128 stands for zero in the data rows.
Some points, one per row:
[118 133 167 121 178 146 132 139]
[135 212 170  64  63  61 104  77]
[118 106 132 104 193 137 152 152]
[133 128 100  78 108  80   2 145]
[154 134 111 144 171 153 208 160]
[132  92 154 150 137 119 123 117]
[138 157 127 121 139 135 134 118]
[101 122  87 157 138 206 114 118]
[107 131 144  84 116 136 129 162]
[108 213 175 112 255 194 144 163]
[208 156 141 173 108 144 171 186]
[132 221  95 125 169 158 169 116]
[116 111 124 148 146 133 162  98]
[142 219 111  65 183 164 181  94]
[170 147  71 173  26 201  62 211]
[ 74 121  80 171 171 146 138  81]
[135  95 134 135 126 135 170 122]
[112 142  87  88  77 139  74  71]
[189 124  87 138  68 218 139 223]
[104 157 111 111 148 110 149 125]
[119  67  55  92 114 114 147 146]
[159 131 113 154  71 155  89 183]
[142 100 100 107  96 128 123 143]
[164   0 136 101 112  80 119 113]
[ 10  71 115  77 125  44  93 120]
[149  92 110 157  12 121  82 135]
[140 140 171 102 117  96 113 127]
[ 96 112 154 114 174  94 186 107]
[151 159 216 139 158 129 149 130]
[ 22 115  56  46 154  93  50  71]
22 more points follow, each with its number after it:
[ 80  95 124  91  63  78 107  52] 0
[172 201  74 194 140 239 121 229] 1
[133 105 114 101 138 129 139 112] 2
[ 99 104 114 152 169 131 171 130] 3
[137 192 161  75  66  81 100  97] 4
[102 121 165 146 184 141 158  74] 5
[135 152 129 137 152 183 136  85] 6
[168 102 173 123 117 116 106  90] 7
[145 230 157  58  31  41  72  81] 8
[146  92 179  80  90  72   0 137] 9
[119 146 140 116 150 122 158  94] 10
[135  83 166 169 106 108 136 100] 11
[153 103 145 117  84 130  98 101] 12
[ 87 115 145 160 107 128  99  86] 13
[ 57 101  97  93 111  81  88 133] 14
[150 110 158  86  90 103  19 163] 15
[150 113 144 104  62 100 107 140] 16
[ 81 165  88 187 166 133 112 102] 17
[  8  97  82  60 178  86  62  73] 18
[149 174  59 100  83 145 142 135] 19
[151 170  54  97 122 163 139 130] 20
[ 93 161 158 106 255 171 177 110] 21
Which of these numbered points is nearest to each point below, ignoring the 3 directions in which the first points spread most? Its number follows each.
[139 155 116 203 175 180 255 162] > 3
[ 79 131 140 172 113 134  99 100] > 13
[ 63 133  59 176 155 116 101 102] > 17
[175 240 107 184 138 205 248 168] > 19
[101 122 128 129 159 139 103 109] > 21
[148 188 110 151  88 149 180 104] > 0
[163 172  84 227  46 177  66 183] > 17
[131 107 198 115 115  63 154  96] > 4
[154  81 104  53 139 106 116 100] > 2
[137  94 181 131 135 116 150 104] > 12
[22 87 63 24 97 51 28 27] > 2
Here are 22 other points, each followed by its number:
[120  72 157  88 130  80  93 110] 0
[ 82 148  72 152 179 151 150  95] 1
[157 110 102 132 115 167 154 121] 2
[101  85 142  81 122 102  91  60] 3
[147 123 176 191 174 113 146 186] 4
[119 115 120 127 116 153 116  89] 5
[137  90 190 117 109  89  68 137] 6
[ 25  91 102  94 171 109  81 102] 7
[139 141 153 103 153 124 163 130] 8
[124  95 123 135 163 190 186  54] 9
[138  93 186 139 114 102 149 130] 10
[127 138  97 150 157 144 150 112] 11
[202 121  66 140  72 175 152 165] 12
[122 184 150 161 174 156 136 117] 13
[179 201  72 193  81 194 106 243] 14
[147 172  86  95 107 154 165  98] 15
[138  92 165 145 131 119  88 137] 16
[106  85 153 161 110 111 128 123] 17
[113 144 140  87 139 143 137 120] 18
[133 118  27  92 179 102 176 151] 19
[119 199 100  85  95 129 119  82] 20
[149 208 165 107 117 155 171  79] 21
The same question for these:
[151 164 212 179 209  89 172 191] > 4
[156 167  67 116 110 159 144 159] > 12
[115 141 161  91  75  69 105 111] > 10
[ 98 132 158 145 201 127 123  99] > 13
[ 74  83 162 188 100 104 153  90] > 17
[166 183  81 229 105 183  82 219] > 14
[153 119 203 148 134 118 138 152] > 6
[ 76 124  57 144 147 109 131  83] > 1
[120 171 134 159 166 137  84 187] > 4
[158 172 134 127 140 120 162 172] > 8
[123 122 136  95 112 140 123 120] > 18
